-4.64 -3.91  2.27 -3.27
 3.36  3.61 -3.52  4.31
|
-3.91  2.27
 3.61 -3.52

-0.91  1.37  1.85  0.14
 3.92  5.54 -1.40 -1.12
-1.17  1.70  1.35 -0.92
-2.14 -0.28 -1.07  0.16
-1.96 -1.80 -2.52  0.60
|
 1.37  1.85
 5.54 -1.40

 0.47  0.18 -4.31
-4.82  0.96 -1.93
|
 0.18 -4.31
 0.96 -1.93

-1.11  1.35 -0.95 -0.23
 0.61 -1.60  4.08 -0.67
|
 1.35 -0.95
-1.60  4.08

-1.91  2.37  1.27  2.68
-2.78  4.30  3.42  2.02
-1.47  1.69  0.74  2.36
-0.51  0.48  0.06  1.05
|
2.37 1.27
4.30 3.42

 0.75 -2.57 -4.34  1.35
 1.29  1.78  2.55  0.44
 3.80 -1.14 -1.27  4.44
 1.87  1.50  2.70  0.94
|
-2.57 -4.34
 1.78  2.55

2.22 2.46 2.76 2.51
4.07 2.93 3.07 2.95
2.73 2.73 4.54 2.68
|
2.46 2.76
2.93 3.07

-3.18  2.76 -0.59
 2.00 -3.96  0.88
 1.66 -4.65  1.05
 1.04 -4.88  1.11
-1.23 -4.25  1.00
|
 2.76 -0.59
-3.96  0.88
---
-0.85  2.90 -4.49 -3.56
 1.58 -2.59 -2.25  4.37
|
 2.90 -4.49
-2.59 -2.25

-0.38  1.97  1.15 -3.33 -0.60
 5.05  3.72 -3.36  2.24 -2.67
|
 1.97  1.15
 3.72 -3.36

-3.98 -3.44 -3.16
 2.36 -2.01 -4.85
|
-3.44 -3.16
-2.01 -4.85

 3.91 -4.55 -4.95 -5.39
 0.11 -1.78  3.22  3.21
|
-4.55 -4.95
-1.78  3.22

-5.53  0.47  2.53 -0.12
-3.07 -0.50  1.54  1.76
-5.08 -0.36  1.86 -1.16
-2.94  0.09  1.21 -0.48
-2.96  0.27  1.44  0.17
|
 0.47  2.53
-0.50  1.54

 4.70  0.84 -0.31
-3.49 -4.73  0.11
-3.55 -4.73 -0.16
-5.16 -1.43 -2.24
|
 0.84 -0.31
-4.73  0.11

-4.32  1.66 -0.08
-2.11  1.77 -1.35
 4.64 -1.41 -1.71
|
 1.66 -0.08
 1.77 -1.35

 0.03 -1.12 -0.22
-4.78 -1.19 -2.01
|
-1.12 -0.22
-1.19 -2.01

 4.59  4.35 -2.89 -4.96
-3.87  0.98  3.00  4.04
 3.31  2.34 -2.06 -0.10
 5.23  5.46 -3.84 -5.21
 0.26 -2.67 -2.59 -0.96
|
 4.35 -2.89
 0.98  3.00
---
 4.60 -3.92  1.56 -0.37  5.27
 1.60  0.71  4.24  1.18 -4.41
-0.25  0.28 -3.72 -1.27 -0.69
|
 4.60 -3.92  1.56 -0.37  5.27
-0.25  0.28 -3.72 -1.27 -0.69

 2.87  0.56 -0.02 -2.75  3.48 -3.75 -0.43  0.52 -0.87  1.23
-0.59 -0.19  3.60  3.37  0.42 -2.26  3.52  0.87  0.33  0.04
-0.93  0.42 -0.88 -0.87 -1.86 -1.61  1.91  1.56 -0.48 -1.26
-1.82  2.08  4.96  1.83  1.98  2.22  2.33 -2.06 -0.27  3.38
-4.82  5.40  2.52  1.71  2.96  0.25 -0.62  4.05 -1.97 -2.77
 0.52  1.38  0.60 -2.46  0.22 -1.10  0.80  0.77  0.24 -0.67
-0.83  0.27 -1.13 -0.74 -3.87 -2.88  2.24 -1.08  3.33 -2.46
|
 2.87  0.56 -0.02 -2.75  3.48 -3.75 -0.43  0.52 -0.87  1.23
-0.93  0.42 -0.88 -0.87 -1.86 -1.61  1.91  1.56 -0.48 -1.26
-4.82  5.40  2.52  1.71  2.96  0.25 -0.62  4.05 -1.97 -2.77
-0.83  0.27 -1.13 -0.74 -3.87 -2.88  2.24 -1.08  3.33 -2.46

-0.93 -0.11  0.20 -2.85  3.73 -0.25  1.47  1.75 -0.31
-2.26 -2.97  1.95  1.39  5.16  5.43  4.18  1.26  2.45
|
-0.93 -0.11  0.20 -2.85  3.73 -0.25  1.47  1.75 -0.31

-0.04 -2.49 -0.30 -3.90  1.68  2.58  2.34 -3.32  1.06 -0.23 -2.97
 3.39 -2.19  3.09  4.36 -0.39 -1.52 -0.16  0.30 -1.69  2.57  4.38
 1.97  1.03  2.52  2.89 -0.68 -1.55 -1.32  2.06 -1.19  2.69  4.53
|
-0.04 -2.49 -0.30 -3.90  1.68  2.58  2.34 -3.32  1.06 -0.23 -2.97
 1.97  1.03  2.52  2.89 -0.68 -1.55 -1.32  2.06 -1.19  2.69  4.53

-0.71  0.76 -0.89  0.99  1.68  1.08  1.98  0.71  0.77  1.67
 0.54 -0.84  1.07  1.40 -1.39 -0.56 -0.47 -2.24  0.16 -2.52
 1.19 -0.34  0.18 -0.27 -0.14 -0.21 -0.30  0.02  0.54 -0.66
 0.60  0.35 -1.63 -0.73  2.01 -0.63 -1.53  2.09 -1.87  1.28
 0.82 -2.12  0.61 -0.11 -0.59 -3.04 -3.78 -0.58 -2.57 -1.67
 1.27 -0.75 -2.35 -2.95  2.23 -2.43 -4.73  3.59 -3.75  1.75
-0.54  2.25  0.64 -0.69 -1.17  2.39  1.30 -1.19  1.08 -1.36
-0.65  1.53  1.28  0.52 -2.01  1.98  0.99 -2.42  1.27 -2.54
 1.46 -0.05 -2.45 -1.08  3.97 -0.66 -0.19  4.34 -0.56  3.71
|
-0.71  0.76 -0.89  0.99  1.68  1.08  1.98  0.71  0.77  1.67
 1.19 -0.34  0.18 -0.27 -0.14 -0.21 -0.30  0.02  0.54 -0.66
 0.82 -2.12  0.61 -0.11 -0.59 -3.04 -3.78 -0.58 -2.57 -1.67
-0.54  2.25  0.64 -0.69 -1.17  2.39  1.30 -1.19  1.08 -1.36
 1.46 -0.05 -2.45 -1.08  3.97 -0.66 -0.19  4.34 -0.56  3.71

 2.38 -4.50
-4.14 -2.32
 0.28  4.69
-5.08  0.05
-0.33 -5.03
-3.86  2.78
-3.50  4.50
|
 2.38 -4.50
 0.28  4.69
-0.33 -5.03
-3.50  4.50
